Each row is where one point has got to under a steady rotation. How many steps took it there?
The counts run from 0 to 681.
[-29.7  -3.5  -9.5  -4.1  21.3  32.7 -23.1  -8.3  29.9   5.3 -21.3  24.3
  24.4   8.8  23.8  21.3  18.6   6.1 -17.0  13.8 -25.3 -56.2  10.7  26.0
  10.8   3.6 -20.4  26.9  23.7   4.4  23.3 -10.6  20.2  -1.1  -6.7   5.6
   4.8   1.0 -20.0  31.2 -10.7  -0.6  28.2  25.0  -4.2   6.2   1.0  10.0
 -31.5 -40.1  -2.6 -32.7 -13.0] | 179
[-24.8   6.4  18.3 -14.6  13.3  19.4 -12.3  -1.4 -24.4  12.9  15.5  15.2
  23.3  21.3   5.4  11.8  19.4   2.5   7.4 -24.9  -4.9 -30.8 -28.3  30.9
  16.8  -0.4  24.3  18.4   2.0   6.9  49.9  22.8  -3.5 -15.1  10.7 -29.0
   6.9   2.0 -21.3  -9.2   2.8  33.8  15.6 -11.9  48.0 -19.9 -19.1   4.5
 -34.9 -39.1  24.7 -25.6 -32.3] | 425
[-22.4  18.4  28.6 -13.3  -5.3   4.0 -48.1  -3.5 -16.1  22.6   9.8 -34.8
   0.2   5.7  56.0 -22.9   6.5 -20.1  10.3 -17.5 -42.6 -10.7  -8.8  -4.5
  -9.4  20.1  -1.6  -4.2  20.4  11.4  16.4 -23.1  -3.9   7.6  37.8  21.4
 -10.7 -36.0  -1.9  25.2  -6.4  29.4 -15.5  38.9   0.6  20.9   7.3 -25.1
 -25.2 -12.9 -18.5  -1.1   0.1] | 372
[  8.8 -28.2  11.3 -25.1   8.3  32.2 -29.6 -15.3   3.7 -15.7   5.8 -18.6
  22.6 -20.4  33.7 -11.5   3.4 -13.1  -2.6 -28.9   0.2 -31.8 -18.0  11.8
   9.8   5.6  30.4  13.1  44.4   2.1  24.0  14.4  -1.9 -14.8  30.7 -29.2
 -21.1 -13.6 -28.8 -34.9 -19.8  18.4  -1.1  47.3 -20.5  -2.9 -10.3  -9.0
 -14.2 -18.8  24.4 -22.6   0.2] | 75
[-27.1  -9.7  25.2   7.7   4.5  16.4 -25.0   9.6 -11.3  11.3 -10.0  12.8
  -6.0  34.3  51.3 -19.6  10.0 -13.3  14.6 -38.0 -23.0 -21.3 -20.9  29.3
   1.0   2.7  25.7 -29.2  32.2  17.1  35.7  -4.2  -6.8 -28.8  21.5   0.6
  -0.3 -32.5  -4.7  39.7  -3.3  -2.8   1.2  25.7   6.3  17.5 -32.7 -23.2
   3.2 -21.5  25.5 -21.5 -14.9] | 241
[-15.4  -0.5 -26.5 -12.0  12.8  18.6 -37.2 -11.0  -6.1  -7.7 -17.2   5.2
 -33.4  16.5  45.8 -28.2  18.3  -1.1 -29.3 -21.9 -20.3 -33.9 -16.7   8.8
  20.0  -9.4  18.6  33.3  15.4  16.7   8.1 -30.8  41.7  14.0  18.6 -12.2
  18.0  -8.0  15.1  25.9 -29.3 -22.9  -7.1  19.1 -10.2 -24.3 -13.4  -6.8
 -37.2 -14.2  -3.1 -10.9  12.3] | 8
[-20.8 -13.5  10.8  14.4   0.5  19.0 -12.6   0.3 -13.4  16.7   1.8  25.5
  -7.8  46.1  46.5 -34.2   0.2   0.5  13.3 -26.0 -18.1 -27.4 -16.6  26.3
   7.9  -6.6  19.8 -26.0  37.7  19.3  57.3 -14.1   7.9 -24.9  11.0  -6.1
   4.1 -34.8   0.9  30.9 -17.9  -9.9   7.5  21.8  -1.1   6.2 -17.7 -31.1
   7.0 -32.0   7.0  -7.1  -0.5] | 247
[-12.9   2.7   3.0  25.2   3.6  26.5  -2.9   8.4 -24.4  51.4 -20.8  29.3
  -8.8  38.8  42.3 -16.6  16.7  27.2  13.4 -10.9 -21.9 -46.3 -14.2  25.5
   4.3  -2.8   7.9 -20.7  31.6  16.6  21.6  -7.6  20.5 -17.3  21.1  11.1
  -2.9  15.2  20.4  19.1 -13.1  -0.2 -19.1   6.0  15.6   4.9  -1.5 -15.6
  -1.8 -43.7  -3.3  -1.2   3.8] | 118
[  1.8  -9.6   5.7 -14.0 -12.4  31.1 -15.3 -11.3 -11.2  15.1  30.2   5.7
  38.8  -4.8   5.0  -9.3 -10.7  14.6  11.1   4.7   3.8 -28.9  -8.0   9.1
  21.3  14.3  23.4  23.1  32.4  -1.3  64.6  10.1  -8.4   2.1  11.3 -10.4
  -4.9 -22.3 -21.6 -45.8 -22.8  42.0   9.1  33.9 -14.2 -10.9   3.7  -4.9
 -15.5 -43.5  -5.8  -7.0  -2.7] | 570
[-19.0  -2.6  -7.4  -1.7 -16.9  31.9 -15.7  13.6  23.3  31.3  -2.1   7.7
  19.8 -13.6  36.1 -35.1   4.7 -14.1 -12.9  18.9 -12.3 -46.1  -6.6  24.6
   0.6  31.3 -10.3   7.3  11.3   2.9  44.1 -20.3  25.0  31.5  31.5  10.0
  26.8   5.6 -15.2   2.5 -31.5 -19.6 -10.7  10.9 -34.2  -3.4  -6.8 -20.6
  -9.4 -43.8 -18.1 -12.6  18.7] | 348
[ -3.4  -1.1  11.1 -42.8 -20.8  18.3 -26.7 -16.6   1.5  -2.4  18.1 -25.5
  48.7  -0.1  11.1  11.5   4.2 -13.5  -2.5 -22.8  -9.5 -27.9  -8.6   7.3
  -5.9  24.3  30.2  24.1  16.7  -3.2  34.0   3.7 -10.4 -15.2  41.4  -3.4
 -11.5 -18.8 -17.9 -34.9  -9.8  32.9 -12.5  55.8   1.7   8.9  15.3   4.0
 -34.2 -18.4   9.5  -1.4  -0.5] | 67
[ -0.4  -9.3 -12.9 -27.1   6.6  21.4 -41.2 -23.4  -1.4 -24.7  -7.2  -2.1
  22.2   9.7   3.5  13.0  14.2   5.3 -11.4 -20.1 -19.0 -20.6  -4.3   8.2
  22.3   2.5  33.1  40.2  25.9  -1.6  29.8  -3.1  18.2 -13.0  27.3 -32.3
 -18.2 -42.4  -9.2  -4.7 -27.5  35.0   7.6  38.9 -14.9  -6.4  17.5  11.8
 -43.0 -19.5  13.8 -11.0  -1.8] | 550
[-20.4  -9.6  22.4 -10.3  -7.9  15.7 -33.7   5.1 -19.1   4.7   3.3 -20.3
  -8.8   5.5  57.0 -27.2   7.4 -20.0   1.0 -41.2 -19.6  -9.4 -40.7  14.7
  -0.4  11.4  32.6  -5.3  23.6   8.7  25.2   8.4 -23.8  -9.7  27.7  -1.9
  -2.5 -38.8  -2.1   6.0 -12.6  19.6 -11.9  37.9   4.4   7.6 -30.6 -18.5
 -10.5   0.2  27.2 -18.0 -15.3] | 236
[-16.6 -16.3  -8.8 -14.2  -1.3  26.7 -38.0  13.8  -7.8   5.9   0.9  -8.1
  25.4 -27.9  35.8  -3.0   9.8  -5.4 -26.4   1.1 -19.0 -36.2 -15.4  10.5
  21.2  31.1   1.7  41.7  12.6 -21.2   7.8  23.3 -14.4  50.2   6.7  17.4
  11.7   0.5   6.2 -11.9 -22.0  26.4 -10.5  27.8 -19.6  -2.9 -17.0   7.8
 -25.2 -25.4  -7.0 -44.2  -3.9] | 332
[-22.7   4.3   1.4 -32.3  17.3   5.1 -10.2 -23.9 -11.0  -1.1  16.0  -4.1
  10.1  13.4  27.2   2.5  30.8  -7.5 -14.1 -25.2  -0.1 -40.0 -24.8  -1.9
  17.8 -12.8  15.6  41.8   2.7  11.4   3.3  13.4   9.7   5.0   8.8  -6.7
   8.2  20.1  -7.3 -18.9  13.0  27.1   1.9  15.5  54.3 -19.5 -17.6   4.5
 -52.0 -19.3  13.4 -37.5 -26.6] | 297
[-31.0  -3.8   1.9 -18.5  27.1  13.0  -3.4 -29.2   4.3  -7.0   1.2   8.4
  22.6  22.8  29.5  16.2  32.3  -2.1 -17.0 -21.3  -6.7 -65.6 -11.4  19.7
  12.4 -10.0  -1.8  17.8  25.2  16.8   4.1   9.5  17.2 -10.4   2.5  -1.5
   6.0  36.1  -8.0   9.7  17.8   5.5  15.2  15.2  53.4 -11.6 -21.5  -3.4
 -38.6 -27.7  21.6 -49.5 -14.8] | 302
[-27.3 -11.3   3.6 -22.0 -25.3  31.2  -9.1  -4.5 -17.1  28.3  -5.6  16.9
   7.6  21.5  69.3  -9.6  19.4  -7.8  -8.2 -13.4   3.1 -48.8  -3.8  13.3
   9.6  16.1   3.3  21.4  15.3  12.5   2.5   3.3 -23.0   6.2  -5.3  57.5
  19.7  11.9  18.4  -4.5  -3.6  -1.9 -18.0  48.9  11.8  13.1 -16.1  -3.0
 -19.7 -10.0 -12.5 -17.0  -2.3] | 473
[-42.7  24.3  -0.1 -19.9 -11.6  18.2 -27.7  -3.2   4.7  34.5 -14.5  -0.6
 -13.3  23.8  30.2  -8.7  23.6 -14.0 -11.9 -13.7 -24.6 -36.0  -8.5  24.1
   2.9   7.4   1.0  11.2 -17.4  18.7  27.1 -46.9  31.2  -0.7  38.8   4.5
  17.4  -6.8 -10.5  49.7 -16.3 -28.8  -9.1  -8.6  11.2 -11.8   8.9 -10.6
 -42.4 -20.9   0.3  12.6   4.3] | 512
[-36.2  -6.8   3.6   7.6  -7.4  34.3 -16.8  12.2  27.3  30.5  -6.9  18.7
  20.6  -7.8  46.2 -25.4   5.5 -11.2  -8.3  16.9  -5.0 -55.8  -1.1  29.1
   1.7  31.9 -14.9   1.8  18.1   0.8  37.3  -9.2   5.1  17.9  10.6  24.3
  30.7   7.9 -26.7  16.2 -21.1 -22.3   5.3  13.8 -23.5  -4.4 -23.3 -18.2
  -4.8 -49.0 -10.9 -28.4  -7.0] | 342
[-44.4  24.3   6.7 -16.5   8.2   1.5 -36.1   0.8  11.6  14.9   5.4 -12.6
 -16.4  17.4  32.4 -15.6  21.5 -24.9 -16.0 -25.3 -30.4 -26.3 -19.8  19.9
   0.7  -1.8   3.0   8.4 -10.2  11.9  30.8 -36.2  28.1   5.6  31.1 -20.0
  18.3 -13.3 -23.1  44.2  -8.3 -22.1   7.1  -6.2  21.3 -25.5  -9.6 -14.9
 -45.5 -19.6  15.0 -15.6 -10.2] | 519
[-24.6  19.4  10.1   6.7  15.6   3.8 -13.8  -4.3 -36.6  32.0  24.5  15.4
   6.4  40.2  15.3 -10.4  15.9  10.1  14.2 -19.2 -20.7 -32.8 -22.7   2.5
  19.3  -5.0   9.3  -0.6  15.2  11.8  42.3  -0.3   0.1   4.2   3.5   0.6
   7.1  -1.5   6.9   7.8  14.8  40.1   2.0  -0.3  54.8 -11.4  -4.3  -7.7
 -33.0 -48.5 -12.1 -16.9 -25.7] | 276
[  3.6 -15.2 -12.8  -9.7  -3.3  32.0  -8.4 -11.9 -15.1   6.1 -23.2  12.9
  -7.5  19.1  44.4 -29.2  15.7   4.8 -12.2 -44.1  -2.9 -51.5 -28.4  20.4
  13.0  -5.6  32.8  -3.5  29.9  11.0  -3.9   2.2  27.5  -2.4  38.2   1.3
  -0.3  19.8  30.7 -16.0 -31.4  -6.7 -39.2  25.7  -3.9   2.1 -16.9 -16.2
  -4.1 -17.9  13.9 -12.3  27.3] | 612
[-15.6  10.5  -4.3 -20.0   9.1   2.1 -22.6 -20.8  16.9 -25.7  17.8   4.5
  30.9  34.8   0.6 -11.6   7.4  -4.8 -10.5  -5.9 -29.0 -39.5  16.6   5.2
   0.8   4.3   9.3  10.2  29.1  15.4  50.5 -36.5  36.9 -10.3  29.6 -19.6
   4.0 -32.6  -4.0  29.5 -15.2   8.5  12.8  33.2  -5.5   0.0  20.2  -8.4
 -35.8 -33.7 -12.3   4.4   7.9] | 538
[-33.7  15.7   2.3 -12.8  13.4  13.4 -34.1   3.2  20.6   7.6   4.0  -4.0
  45.6   4.8 -10.7  19.8  14.0  -9.0 -23.3  -1.2 -36.6 -31.5 -10.8  28.8
  -5.6  16.6   0.8  13.4  -5.4  -3.2  45.8 -10.9  18.7  -1.9  30.6 -17.2
  11.7 -11.8 -28.2  33.7 -10.2  18.0  15.3  -6.8  14.4  -9.4   3.4   9.9
 -50.5 -45.2   8.8 -24.9 -14.0] | 44
[  5.1  -3.9   2.8  -0.5  25.2  32.3  -4.7 -17.8 -11.4  15.5  15.3  14.8
  13.0  -2.1  20.4  -2.9  19.8  28.1  18.2   0.3  -6.3 -55.7 -14.4  10.6
  27.7 -12.6   1.5  17.9  50.9  10.6  26.1  11.5  29.5 -15.2   8.4 -23.6
 -19.9  22.1 -16.9 -39.6 -13.9  34.2   9.1  27.7  19.7  -2.7   5.4  -4.6
 -22.8 -48.8   0.8 -19.2  -5.6] | 435
[-13.5 -21.5  28.3 -19.4  -2.8  27.7 -24.6  -2.1  -9.6   3.9   1.4 -13.3
  27.1  -2.0  53.9   2.8   8.2 -10.1   8.1 -29.4  -7.8 -27.1 -22.1  17.8
   1.8   5.9  22.6  -0.6  34.3   4.5  17.3  23.3 -34.6 -26.2  19.0   4.6
 -12.5 -19.4 -20.0 -25.5  -3.0  30.4   5.8  52.7   6.0  18.7 -18.2  -8.9
  -8.9 -15.3  29.3 -31.1 -18.3] | 80
[-18.4  -8.1  -6.1 -14.6  -1.0  33.8 -26.6  12.7  31.2   6.7  -7.5  -9.5
  52.5 -23.4   7.6   6.3   7.3 -14.8 -29.8   2.0 -18.3 -45.0  -9.4  34.3
  -7.1  36.1  -0.7   8.0   7.0 -14.4  37.7  -5.3  18.1  14.9  45.2 -14.8
  16.9   2.9 -28.7   2.2 -29.6   0.1  -6.1   7.6 -21.1  -9.7   0.3  -0.2
 -27.7 -45.7   9.1 -24.1   4.5] | 199
